Rotation paths and how fast each direction turns (degrees per step):
Each turn is a multiple of 5 degrees from 10 to 175, or 0.
Each row of a path follows its step; steps can be skipped.
Rotation 1:
step 0: [-0.24 -2.83  0.48  5.44 -3.71 -0.05 -0.79 -1.22  1.04  1.25  0.12  2.14
 -3.08 -3.00 -0.82 -3.81  1.54 -1.99  3.38  4.69  4.27  1.83 -6.19 -0.39
 -0.20 -0.38  0.48  2.30  0.95  0.87  0.62 -0.99  0.79]
step 1: [-1.06  0.30  0.77 -1.53 -0.59  0.62 -4.38  2.47  1.91  0.04  2.30  3.66
 -4.75 -2.48 -2.21  3.65  2.90 -0.16 -2.78  3.20  3.53 -0.54  0.84 -3.98
  2.25  0.45 -2.32  3.68  1.13  1.45 -0.33 -3.69 -0.03]
step 2: [ 2.66 -2.07  0.61 -3.02 -0.25 -2.20 -1.18  2.30  3.99  3.49 -1.08  1.96
  0.22  3.07 -5.52  2.18  2.23 -1.14  0.06 -0.75  5.74  1.29  1.12  0.84
  0.68  2.49  1.22 -3.00  2.85 -2.79 -2.04 -0.47 -1.41]
step 3: [ 1.67 -0.27  1.41  3.43 -2.27  4.17 -4.10  4.12 -0.94 -2.18  0.44 -5.51
  2.88 -1.31 -4.00  1.52  1.78 -2.87 -0.92 -1.02  2.03  1.40 -0.80  4.41
  0.76  2.02 -1.09 -1.66  0.82 -2.13 -1.64 -0.14 -2.39]
step 5: [ 1.20  2.97 -2.33  2.73  0.31  1.50  1.66  2.83 -0.93  4.33 -2.69  1.94
 -3.39 -0.37  3.69  1.48 -1.32 -3.34 -1.74  2.27  6.36  2.25 -0.93  1.33
  2.01  2.35 -0.60  2.70 -2.76 -0.46  1.41  1.04  2.50]
step 6: [-0.80  1.26 -3.67 -2.95  2.19  1.37 -0.57 -1.38 -2.63  2.71  3.45  0.67
  1.83  0.87 -2.79  2.30  3.95  2.03 -1.24  2.79  3.11  4.03  0.00  2.86
  1.88  3.60  1.78  2.49 -1.69  2.51 -0.49 -3.80  2.43]
step 7: [-1.04 -4.01  2.99 -1.53  1.95  4.03  0.50 -0.41 -0.18  4.61 -1.29 -0.83
  5.26  1.57 -1.38 -1.28  4.98  0.30 -2.97  1.03  2.90  1.95  1.14 -1.04
 -0.60  2.09 -3.22 -0.83 -1.16  1.42  0.41  2.35 -4.17]
step 8: [-1.46 -0.76 -0.46 -0.59 -4.65  6.39  2.18  4.98 -2.98  2.08 -1.10 -0.14
  1.88  0.73 -4.08 -1.51 -2.36 -0.47 -0.29  1.60  1.59 -4.55 -0.49  2.41
 -3.24  0.55 -0.72  0.21  1.92  3.08  0.27  0.99 -1.16]
step 10: [ 5.13 -2.03 -5.10  1.94 -0.85  1.26  1.67  0.24 -1.33  1.23 -1.09  4.08
  0.57  3.10  2.93  0.26  1.79 -1.23  1.48  3.78  1.33  0.59  1.01  2.35
  2.77 -3.25  0.82 -0.34 -4.08  0.09 -2.12 -3.83 -3.36]
Directions:
[ 0.18  0.59  1.01  0.63 -0.76  1.01  0.50  0.29  1.55 -1.20  0.60  0.34
 -1.31  0.47  0.11 -2.60 -1.20  0.73 -0.28  0.76  0.65 -0.58  0.56  0.31
  0.15  0.35 -0.47  0.82 -0.58  0.03  1.61 -0.21  1.09]  85
[-0.94 -0.33 -0.42 -2.34  0.62 -0.96 -1.09  0.68 -0.41  0.25  1.04 -0.58
  0.00 -0.90 -0.95 -0.18 -1.15  0.69 -1.34  0.46 -1.49  0.11 -0.57  0.39
  0.31 -0.17 -0.79  0.05 -0.28 -0.78  1.38 -1.68  0.12]  145
[ 0.48  0.31  0.44  1.09 -0.47  0.89 -0.35 -0.36 -1.21 -0.16 -0.17  0.76
 -0.86 -0.05  0.14  0.47 -0.41  0.01 -1.66 -2.69  0.59  0.83 -0.72 -0.05
  0.78 -0.98 -1.41 -0.54 -0.50  0.67  1.15 -0.60 -1.33]  160
Rotation 2:
step 1: [-0.23 -3.53 -0.94 -3.11  2.81  1.54 -6.37 -1.29  3.28  2.48  1.12 -0.59
  2.10  0.95  1.77  1.56 -0.25  1.95  0.89 -5.65 -7.49  0.45 -0.04 -0.27
 -0.84  1.68 -1.45  0.22  0.28 -0.65  0.50  3.10 -1.65]
step 3: [ 5.70 -2.42  2.01 -2.08  6.55  2.24  1.25 -4.09 -0.77 -3.73 -1.64  1.49
  1.61  0.45  1.96  0.19 -0.48 -1.37 -3.22  0.50  1.02  1.01 -1.98  3.09
 -1.77  1.01  4.05  1.00 -1.79  0.94 -0.62 -2.80  4.05]
step 4: [ 0.44 -0.92  1.74  0.36  1.10 -2.51 -4.83 -0.09  4.32  0.73 -0.41  1.29
  0.49 -0.12  2.32 -2.57 -2.46  0.17  4.23 -1.70 -4.76 -0.13  1.18  3.01
  0.72  3.20 -6.24  0.50  0.48 -1.66 -3.00  1.84 -4.89]
step 5: [-0.78 -1.47 -1.58 -3.07 -1.24  4.46  5.79 -2.02  2.55  0.57  2.66 -3.08
  0.66 -4.28  0.29 -2.51 -0.16 -2.65 -0.23 -3.65  5.55  0.42  0.53 -3.19
  2.75 -2.85 -1.29  0.97  2.37  2.78 -1.07 -0.70 -0.61]
step 6: [ 1.22  0.34  1.61 -2.36  6.58 -1.84 -1.31 -2.80  0.51 -2.24 -0.05  5.47
 -2.85 -1.58  0.80  0.74  3.84 -2.25 -1.19 -4.24 -2.05 -0.26 -1.30  3.35
 -4.29  0.13  3.56 -1.32 -2.56  0.48  1.99 -2.42  1.60]
step 7: [ 3.56 -0.66  1.04  1.95 -2.47 -2.01 -0.68 -0.21  1.26 -2.09 -4.14 -0.21
  1.29 -1.98 -1.53 -1.33 -3.32 -0.29  4.54 -1.25  3.08 -0.72  0.08  0.55
 -2.96  4.48 -6.50 -1.84  0.55 -1.37 -3.84  2.99 -3.12]
step 8: [ 1.27  2.59  0.61  0.32  3.77  1.98  4.51  1.28  4.40  3.68  2.41  0.26
  1.30 -4.00  3.17 -0.17 -0.98 -0.82 -5.09 -0.94  3.00  0.91 -2.77 -3.37
  1.62 -2.85 -0.76  3.67  2.32  2.11 -2.15 -2.17  0.82]
step 9: [-2.99 -0.88 -0.27  0.52  3.83 -4.21 -0.56  2.32 -1.80 -2.86  3.91  2.56
 -1.71  1.07  2.56 -2.29  2.68 -1.69 -0.09 -6.74 -0.01 -1.65  1.91  3.51
 -3.11  1.48  0.33 -3.52 -2.13 -1.52  2.86 -0.83 -2.25]
step 10: [ 4.39  2.77 -1.36  0.45 -3.49  2.42  0.26 -1.52  1.74 -0.90 -2.77 -2.03
 -0.03 -0.95 -4.97 -0.07  0.13  2.41  0.21 -3.38  2.76 -0.11  0.22 -4.44
 -6.23  0.81 -3.32 -0.32 -1.26 -0.75 -3.16  4.41 -0.46]
Directions:
[ 0.21  0.61  0.30 -1.66  1.13  1.74  0.65  1.19 -1.21 -0.53 -0.44 -0.19
 -0.17 -1.92  0.83  0.47  0.48  0.02 -0.70  1.02 -0.11 -0.73  0.76 -0.65
 -0.46  0.45  0.70  1.52  0.68 -1.34  0.11 -0.97 -0.02]  135
[ 0.72 -0.58 -0.51 -1.21 -0.07  0.33  1.24 -0.14 -0.19 -0.15  0.87 -0.43
 -0.12  0.80 -2.13  1.25 -0.58 -0.89 -2.42  0.32  0.13  0.56  0.77  0.37
 -0.12  0.06 -1.76 -0.17  0.51  0.31 -1.08  0.12  0.93]  145
[ 0.17 -0.63  0.13  0.03  0.28  0.14 -0.88  1.89  0.89 -0.41  2.05 -0.18
  0.49  0.85  1.19 -1.38 -0.80 -0.27 -0.75  0.36  0.34  0.21 -0.48  0.12
  1.46 -1.33 -0.98  1.04 -0.56 -1.54 -0.54 -0.11 -0.80]  90
[-0.35 -0.22  1.43 -0.42 -0.25  0.32 -1.18  0.93 -1.23 -0.61 -1.64  0.16
  0.08  1.70  0.23 -0.72  1.35 -1.75 -1.43 -1.34 -0.45 -0.04 -0.83  0.03
  0.35  1.60  0.11  0.17 -0.44  0.44 -0.25  0.24 -0.12]  125
[-0.43 -1.37 -0.68  0.70 -0.89 -0.27  0.31  0.94  1.05 -0.26 -0.38  0.28
 -1.05 -1.09  0.10 -0.54 -1.10  0.16 -1.05 -0.60 -0.12  1.09  0.24  0.13
  0.13  0.78  1.37  0.79 -1.32  0.84  0.06 -2.11  1.70]  130
[-0.98 -0.38  0.89  0.99 -1.07 -0.75  1.56 -0.03  0.47 -2.08  0.33  0.05
 -1.01 -0.45  0.44  0.59 -1.07 -1.37 -0.14  0.49 -1.92 -0.80  0.31  0.07
 -0.29  0.50 -0.35  0.04  0.26 -0.55  1.08  1.00 -1.26]  145
